In the rows, zero is written as 128.
The rows below come in pairs that one turn or mirror swaps. Which row does each named row swap with?
The rows were stretched afterwards, more along some directions than others.
Q_937: [138 132 143 134 121 159  97 131 115 140 149 159 135 138 121 145  94 153
 153 146 113 116 128 126  90 109 146]
Q_235: [114 125 108 140 129  98 123 147  98 146 115 135 119 106 117 108 133 140
 123 144 138 121 111  92 122 137 110]
Q_958: [121 147 123 118 113 119 102 125 125 111 164 135 143 111 102  97 107 101
 109 115 142 136 102 108 127 138  93]
Q_583: [133 117 118 123 121 143  95 177 132 166 110 143 118 129 122 143 122 163
 154 114 114 142 140  98 116 131 183]
Q_101: [145 121 101 134 107  94 140 147 108 179 124 137 118 111 112 108 139 160
 142 157 109 138 123 101 103 111 125]
Q_333: [135 124 142 132 126 153  97 129 111 139 148 154 139 138 126 146  98 146
 151 139 112 113 129 126  93 111 144]
Q_921: [135 120 129 129 107 109 120 103 134 127 133 151 122 101  98 122 118 148
 133 155 147 120 126 155  89 124 127]
Q_195: [143 115 119 123 144 118 102 146 127 186 131 146 123 121 135 137 142 162
 124 117 106 122 137 121 138 119 161]
Q_164: [121 125 105 139 120 100 125 145 105 148 110 137 118 106 120 105 125 152
 126 143 133 127 114  85 123 139 119]
Q_71: [156 114 128 126 133 133 106 126 140 154 153 145 129 140 123 136 129 144
 139 141 106 115 135 128 116 107 162]
Q_461: [135 142  94 120 102  83 125 131 126 138 143 137 167 101 109  65 107 140
 119 133 130 139  91  90 105 149 157]
Q_14: [129 147 128 115 119 126 100 120 133 104 171 137 143 117 101 102 104  96
 108 117 134 134 104 111 127 140  94]
Q_609: [129 130 113 132  69 128 119 134 155 131 141 107 149 106 129 105 118 147
 135 147 138 113 102 129  94 126 132]
Q_567: [120 145 115 112 125  88 104 150 117 133 140 134 151  99 114 117 121 151
 104 114 111 117 109 102 126 115 126]
Q_876: [137 125 143 131 123 151 104 124 113 141 143 158 137 130 124 145  99 149
 150 145 119 115 128 127  85 106 138]
Q_230: [117 129 115 121 109 109 101 143 150 128 149 136 150 124 108 127 134 117
  99 119  98 132  96  90 112 118 120]
Q_718: [141 132 100 117  79 116 125 147 127 161 107 150 132 107 130  95 101 180
 155 148 112 132 111 100  98 135 160]
Q_829: [134 120 120 114 114 116 108 137 139 104 120 139 116 132  89 103 100 122
 133 113 105 134 141  89 121 126 127]
Q_991: [141 122 123 128 105  99 131 105 132 132 137 150 124  96  95 121 126 146
 130 159 145 125 129 147  88 119 125]
Q_977: [119 125 114 123 114 106 100 141 144 133 149 136 150 123 109 127 135 117
  98 120  91 134  96  83 118 122 128]
Q_215: [136 130 142 132 124 156  98 130 113 143 148 160 137 132 125 144  95 145
 150 144 116 112 127 123  88 110 138]
Q_712: [120 150 121 114 111 123 103 129 129 111 171 136 145 117 103  96 107  99
 113 118 135 131 100 109 124 138  95]
Q_615: [136 128 143 127 124 157  95 129 117 147 148 162 138 133 124 146  97 154
 149 143 118 112 133 130  90 107 147]
Q_78: [127 141 142 127 144 149 123 130 158 117 158 126 121 129 123 108 118 119
 121 124 140 118 127 151 115 127 110]
Q_407: [125 146 124 120 112 117 110 120 131 108 167 131 142 111 102  96 110  92
 112 118 138 136  99 110 122 141  89]
Q_341: [147 120 120 131 133 118 114 143 153 132 151  86 156 127 125 135 115 126
 122 119  84 135 108  87 133 131 165]
Q_994: [130 133 144 122 153 127 121 135 151 134 144 122 131 128 111 130 130 132
 130 133 133  88 130 145 111 137 126]
Q_980: [148 140 111 117 148  76 135 141 111 146 151 142 123 105 107 116 155 126
 116 149 132 119 122 100 121 122 119]
Q_386: [136  96 132 138 138 124 112 141 123 141 113 148  89 143 131 144 160 121
 130 140 111 126 146 129 115 110 131]
Q_565: [134 124 130 134 109 116 116 111 127 129 132 154 116 107  99 127 120 155
 133 163 146 119 129 154  91 121 126]
Q_562: [132 123 126 131 104 106 121 108 133 131 132 155 121  98  97 124 122 150
 129 161 146 115 125 152  85 122 120]
Q_329: [126 148 125 121 114 129 105 125 131 111 167 133 140 123 104 105 106  96
 118 115 134 136 104 109 128 137  97]
Q_822: [136 130 148 129 133 157  99 130 117 138 152 155 140 138 124 145  95 140
 148 137 115 114 129 126  95 112 143]
Q_358: [119 122 114 124 109 101 101 142 144 128 144 140 145 124 105 129 136 116
 102 123  91 134  95  87 106 122 124]
Q_696: [119 124 114 123 109 106  98 137 147 129 151 132 155 123 107 126 135 121
 100 124  93 128  95  88 111 121 125]
Q_900: [133 130 142 126 123 156  97 131 113 137 142 156 136 130 125 142  94 150
 151 140 118 115 131 127  89 110 139]
Q_505: [130 113 138 126 112 148 114 137 176 136 134 121 121 126 118 147 123 135
 128 116 122 136 141 122 116 116 115]
Q_299: [131 141 113 108 113 138 117 141 131 155 137 147 154 115 111 131 116 163
 118 133 134 112 134 132 113 109 126]
Q_932: [136 120 130 129 104 109 123 103 129 129 132 157 118 100  98 127 121 151
 135 161 144 118 129 151  86 117 118]
Q_950: [141 127 128 127 133 136 128 130 163 173 143 157 137 109 123 108 102 178
 137 131 145 130 134 138 123 147 169]
Q_13: [100 103 125 135 122 134  90 132 125 163 110 154 121 109 125 149 129 179
 113 129 141 131 126 128 102 125 134]
Q_91: [131 135 111 110 133 124 131 132 138 107 135 130 123 125 111 128 132 136
 128 134 116 127 143 124 105 125 114]
Q_764: [122 122 151 147 132 143 126 148 148 125 133 128 124 132 134 131 113 107
 118 116 123 133 141 124 137 117 108]
Q_295: [135 122 124 131 107 101 125 110 125 133 133 152 116 101 100 121 128 151
 132 161 147 120 128 150  92 119 125]
Q_904: [130 125 124 125  87 145 120 133 166 147 125 142 135 125 127 148 115 163
 142 152 127 110 132 112  95 121 152]
Q_837: [137 112 110 130 114 121 141 138 141 154  96 138 116 118 134 113 122 181
 141 137 124 133 153 115 113 120 149]
Q_616: [125 110  96 118  94 124 119 159 136 159 126 123 138 113 115 125 130 158
 139 128 133 146 113  88  99 113 167]
Q_539: [140 145 116 110  91 150 103 150 123 142 139 137 134 137 124 140 102 159
 154 152  98  98 125  99 108 114 121]
Q_330: [131 131 105 123 129 123 147 135 126 133 141 117 129 123 126 129 125 158
 142 154 121 112 128 123 135 132 138]
Q_478: [133 144  90 122  86  84 131 128 123 135 144 133 172  94 111  67 106 160
 123 144 130 134  83  96  92 147 156]
Q_466: [139 130 141 129 122 158 102 126 115 140 150 157 138 136 124 142  94 147
 156 143 116 116 128 126  88 110 143]
Q_857: [116 121 109 140 128 103 123 147  99 145 112 138 114 108 119 118 131 141
 123 142 134 125 112  90 120 136 113]
Q_959: [118 121 122 134  97 132 129 160 138 155 120 161 104 131 144 125 135 156
 149 164 123 121 138 127 111 121 135]
Q_125: [113 106 147 139 110 149 110 147 142 143 121 140 127 135 121 151 112 158
 154 132 119 107 130 132 102 128 140]
Q_369: [131 129 114 119 118 110 122 149 144 102 117 133 103 134  95 118 143 119
 128 117 106 132 145 125 111 118 127]
Q_669: [146 136 131 125 105 153 112 126 144 132 144 154 147 135 129 110  80 146
 148 134 114 107 140 121 126 135 138]
Q_465: [156 126 100 128  95  89 124 131 140 149 117 107 156  95 110 115 116 157
 109 131 110 131 115  97 120 119 148]
Q_481: [132 110 132 144 134 108 124 112 140 128 139 141 113 128  99 127 138 118
 116 141 120 128 128 113  87 127 104]
Q_426: [133 145  96 116  98  84 128 126 127 137 144 143 169 101 109  67 109 145
 118 137 128 139  91  96 102 147 154]
Q_27: [117 124 114 121 112 104  93 145 145 134 151 140 151 125 105 127 135 117
 101 122  91 130  94  87 112 123 129]
Q_535: [143 114  98 129 106  93 124 138 148 151 124 102 147  87 110 122 121 163
 121 115 114 160 119  92 108 135 157]
Q_621: [130 141  97 119  96  91 126 125 126 137 141 145 170 101 116  72 107 149
 122 137 129 135  90  98  99 149 157]
Q_202: [133 143  95 120  96  90 120 132 127 137 137 142 165 110 112  71 105 149
 126 136 122 137  92  94 102 147 166]
Q_697: [114 125 107 138 124 100 124 144 103 145 114 132 121 104 119 110 133 146
 120 145 137 124 109  89 123 140 117]
Q_117: [133 143  94 118  95  83 125 128 125 134 147 141 170 104 109  68 109 143
 122 139 126 135  88  92  96 145 155]
Q_168: [133 124 120 144  95 128 118 126 133 132 106 123 120 118 133 126 106 146
 124 121 110 126 141  99 126 108 120]
Q_38: [129 137 119 127 111  88 117 128 138 136 137 162 135  93  98  90 133 142
 114 151 125 113 101 137  91 138 103]
Q_460: [135 119 128 132 108 105 120 107 129 126 136 147 122 106  99 125 126 146
 133 161 144 115 125 151  89 124 125]
Q_25: [144 139 137 118 126 138 136 124 160 111 156 129 140 122 103 122 107  91
 115 112 128 136 122 127 122 123  95]
Q_323: [151 129 111 121  88 101  89 149 127 155 116 124 124 107 102 103 114 152
 134 140 101 124 121  86 101 127 132]
Q_288: [136 123 130 131 109 110 121 107 129 132 134 149 119 100  98 123 120 149
 133 160 150 114 132 153  89 120 122]
Q_910: [121 137 135 128 137 147  97 150 117 163 147 166 135 110 128 129 125 144
 126 138 140 113 107 132 107 128 105]
Q_633: [126 150 124 117 115 120 105 125 126 114 166 132 143 112 103  96 107  98
 109 114 139 140 102 105 128 138  92]
Q_785: [115 120 106 139 122 103 119 141 102 149 113 131 122 103 120 111 130 153
 124 144 139 121 112  90 123 139 118]
Q_514: [121 125 149 112 148 148  87 147 141 142 129 148 132 130 110 146 114 129
 113 122 121 125 135 132 127 120 114]
Q_240: [124 125 143 131 123 154 108 130 138 136 137 128 136 126 118 134  93 170
 158 144 142  87 130 148 108 129 144]

Q_669 is swapped with Q_609
Q_101 is swapped with Q_514
Q_38 is swapped with Q_910
Q_829 is swapped with Q_616
Q_950 is swapped with Q_78
Q_505 is swapped with Q_837
Q_341 is swapped with Q_330
Q_71 is swapped with Q_240
Q_323 is swapped with Q_299
Q_25 is swapped with Q_718

